Each path below is one point turned by a fixed rotation once a step. After each direction that follows a path, write how fast that rotation turns it, in degrees per step (0 if it stays still).
Each turn is a multiple of 5 degrees from 10 to 175, or 0.
Each row of a path follows its step; steps can be skipped.

step 0: [-11.9 -13.3 -22.2  -6.1  10.4   4.0  16.8   8.3  28.5   8.9   8.3  -8.9
  -8.8 -10.1   7.1  34.3  10.8 -12.9   9.3  -5.0   0.2  31.2   1.5  11.9
  -3.3 -15.5   1.0  20.2 -17.7  -4.5 -23.7   1.6 -39.3  -7.4  15.9   0.8
  23.2 -22.0   1.0   4.0   1.3  24.8  -4.6  18.4  10.7  -5.6   5.4  12.7
  -8.0  21.7  16.0  25.9  -3.7]
step 1: [ 31.5  -7.4 -13.3  23.5  -8.6   7.5   6.9   1.0 -18.7  23.5  -5.2  18.9
  -5.7 -21.8   5.4 -14.0  19.1 -16.2   2.7 -12.4  19.1  31.7 -13.6 -24.6
 -19.6  16.9 -12.2   1.8   1.5  14.9   9.2   2.2 -33.8  -2.7  31.0   1.2
   1.0  -7.7  17.0  13.2  -4.5   0.7  -1.2 -16.5  15.8 -17.5 -14.1  15.9
  -8.6  13.5 -10.7   1.1   9.4]
step 2: [ -7.8   0.3 -23.1  10.2  -5.3 -20.2 -23.6  -9.1  -3.3 -11.2  -4.1  16.8
 -24.9  19.2   3.1   2.3 -12.1  -1.4 -16.5  26.8   8.0   4.8   4.6 -11.1
   4.0  -1.8 -15.0 -24.2  14.9  12.9  31.5   6.4 -11.6   9.3   4.3 -18.5
  -8.8  -1.9  -8.0  27.9 -17.8 -11.8 -10.1   4.9 -21.7 -30.9 -18.9   7.7
   3.3  13.0 -32.5 -23.0  -3.4]
step 3: [-19.7   6.5  -6.3   2.9  11.4  10.6 -21.8  10.7   9.8  -1.2  24.4 -15.5
 -18.7   1.8 -17.7  21.4  12.6 -21.6  -6.7   3.6   6.3   3.9  -0.5  14.6
  25.6  -4.6  -5.1 -30.2 -10.0  17.4  -3.8 -32.5   6.8  -4.8 -12.8   1.3
  -0.9 -16.7 -13.5  15.6  -5.0   0.6 -15.4 -22.2 -36.4  13.9  -0.1 -18.5
   2.2   2.3  15.5 -32.5   6.2]
step 4: [ -5.1  -6.0  17.8  12.8 -15.8  17.1  13.4   6.4  26.7   7.7   5.0  -1.0
 -26.5 -14.3 -11.2 -15.8  -0.6  -0.6  37.1   2.0  12.6  10.1 -30.3  -8.8
  -2.5  12.5  -6.7   9.6   7.7  -0.1   0.9 -39.1  32.0  19.4 -23.7  21.3
   4.0  10.5 -13.3  -3.7  21.3  -9.6   7.7 -13.2  14.1  10.6  11.5  -5.4
 -10.7   6.6   2.7 -23.0   1.7]
step 6: [  1.0  -0.1  12.3  30.5  -4.3 -19.1  -5.0  14.6 -22.4  14.0  13.7  -0.6
   8.4  36.2 -14.3   0.7   2.0 -13.8  -5.4 -14.4   0.1 -25.4 -10.4   3.9
  -8.2   4.9   0.8  12.4 -13.5  18.1 -27.8  11.6 -27.3 -15.4 -16.2  -4.1
 -16.8 -30.7  16.2  -7.2   8.9  31.6  12.6 -13.9   1.6 -21.1  -0.5   1.6
  -8.7 -16.4  14.4   6.7 -15.6]
step 11: [ -2.6 -29.3  -5.3   3.5  -3.7  30.7  -5.0  14.6   0.9  24.9  30.0 -22.9
  -1.0  -3.1  -3.5  -3.0  15.6 -15.1  15.7  -6.7 -17.6  14.8  -2.3  -5.3
  -2.5   7.7  20.7 -21.6  -1.8   4.3  10.6 -27.9 -20.9   9.2 -11.7 -11.9
  31.7 -20.0 -11.3   9.2   0.6  17.0  18.4  -2.9   4.7 -25.8  -3.6  23.1
   1.0   7.7 -25.3   1.3  -1.7]
step 13: [ -6.7  21.5   0.9   2.3   3.3 -11.3 -14.5 -22.6  -3.2  12.9  -9.4  28.4
 -32.9  11.2 -18.2   3.3 -14.5   6.4 -10.3  13.9  18.1 -15.5  -1.6  -2.5
   6.4  -5.7 -36.2  -5.0 -16.8  24.9 -12.2 -20.0  -2.3 -23.8  10.2  20.1
   4.5  10.1  -9.4   4.2   9.5   7.4 -15.3 -29.5 -25.2  -4.8   0.6  20.5
   2.0  -2.8  -2.4  -8.9 -23.6]
step 14: [-16.5  -1.1  -7.2  17.0  11.0  -7.9  20.0 -13.3   7.1  17.7   5.0  -5.8
 -21.6 -14.2 -27.4  17.4  16.1  -0.8  -5.6  18.4   2.8 -11.0 -15.4 -29.3
   4.0   6.0  -4.7   7.5  22.4   5.9 -12.8 -16.1   9.2   4.9 -32.7   9.4
 -24.9 -20.0 -15.2  20.7   7.8  17.6   5.3   3.5 -23.2   2.4   3.8 -30.5
  -9.6   2.8   7.3   9.5 -29.9]
step 15: [ 11.7  16.8  -0.3  18.7  -9.0  -1.8  -1.7  11.8   2.3 -31.9 -12.0 -14.4
 -30.4  -2.6  -7.0   4.7  21.3   0.5  22.8  -6.0  -3.2   5.6 -34.9 -10.6
   8.0  -5.3  -0.9   8.8   2.8 -10.5 -29.4   7.0  18.8  13.6  -2.9  -8.5
 -11.4 -15.2  -4.9  12.2 -16.3  -4.0   8.7   6.9  34.5  16.0 -29.2 -15.3
 -28.4 -12.6  15.4 -11.9   8.9]
Speeds:
[ 0.2  0.0  1.4 10.0 -3.1  1.1  3.8  2.8  4.8  4.9  3.3  3.0  3.5  1.0
  5.4 -1.3 -0.4  8.6 -5.9 -6.2 -4.0 -7.0 -1.7  5.1 -5.3 -3.8 -3.6  3.5
  0.2 -8.0 -6.2  2.2  7.6 -3.1  0.8  3.5 -6.7 -4.3 -6.8  3.0 -9.6 -0.2
  2.5  1.4 -0.4  2.5 -6.2  3.1  1.7 -0.2  4.5  5.0  0.1]  40
[  1.4   5.3  -8.9   3.5   8.1   2.5  -1.2   2.4  -0.7  -3.4   6.9   3.0
   0.1  -0.1  -2.8  -4.2   5.4   2.9  -3.2   2.5  13.0  -2.5   6.1 -10.2
   0.3  -4.2   1.3   2.4   4.4   2.5  -0.3   1.8   7.0  -5.1   2.7  -1.8
  -2.4   0.2  -4.4   1.8   3.7  -6.8  -2.8   3.8  -9.0   4.0   2.1   3.4
  -1.5  -4.0  -2.0  -3.8  -1.5]  65
[ -1.2   4.7   5.1   1.1   4.1  10.0   2.6  -5.9   3.5  -6.7  -1.4   4.6
  -0.3  -4.3  -3.3   3.0   0.3  -8.4  -2.5  -8.4  -1.8  -2.2  -0.6  -0.6
  -2.0  -7.1 -10.0  -0.9  -1.0   0.3   1.9   4.9   2.6  11.1  -4.2  -3.6
  -2.6  -7.4   3.2  -2.0   4.7  -1.0  -1.0   1.3  -1.5   0.8  -4.9  -1.3
   7.4  -0.1  -6.7  -2.9   1.4]  60
[ 1.0 -2.4  0.0  2.8  1.6  2.5 -0.5 -3.9 -7.1 -1.3  5.4  1.7  1.3 -5.8
 -1.9  4.0  0.2 -2.8  0.4 -4.6 -2.3  2.1 -7.1  3.9  9.5 -8.3  0.0  0.8
  0.3 -8.6  7.0  6.9  0.2 -8.1 -5.8  2.8  0.1  4.4  3.1  1.4 -1.7 -5.0
 -2.1  2.3  0.2 -8.2  9.7  8.2 -5.5 -0.1  0.5  3.9  1.2]  35
[  2.1  -2.5   5.9  -7.2  -1.4   5.4  -1.2 -10.3  -2.1  -1.1   1.3   5.6
  -2.2  -1.7   5.9  -3.7   3.5   5.1   0.7  11.1   0.6 -11.5  -5.6   1.8
  -5.2  -2.9  -2.8  -1.7   4.9   4.2   4.7  -2.8  -5.5   0.5   0.1  -2.8
   5.0  -0.3  -5.6   3.6  -3.7  -4.2   3.9   4.9   2.5   1.3   3.9   4.0
   3.4   1.9  -0.2   0.5  -7.4]  125
[  0.3   5.3  -4.9   3.4  -2.6   1.6   0.3   1.4  -7.7  -0.3 -11.6  10.0
  -3.0   1.9   5.3  -3.7  -1.3  -1.3 -10.4  -5.0   2.4  -0.1  -3.6   4.2
  -2.3  -0.6   5.0   4.4   3.7  -0.4   4.2  -1.5   4.5   0.1   5.9  -5.9
   6.7   2.4  -4.7  -4.4   2.1  -2.2   1.1  -4.6   8.0  -6.9  -0.2  -3.9
  -3.6  -1.4  -3.8  -2.6   3.2]  100
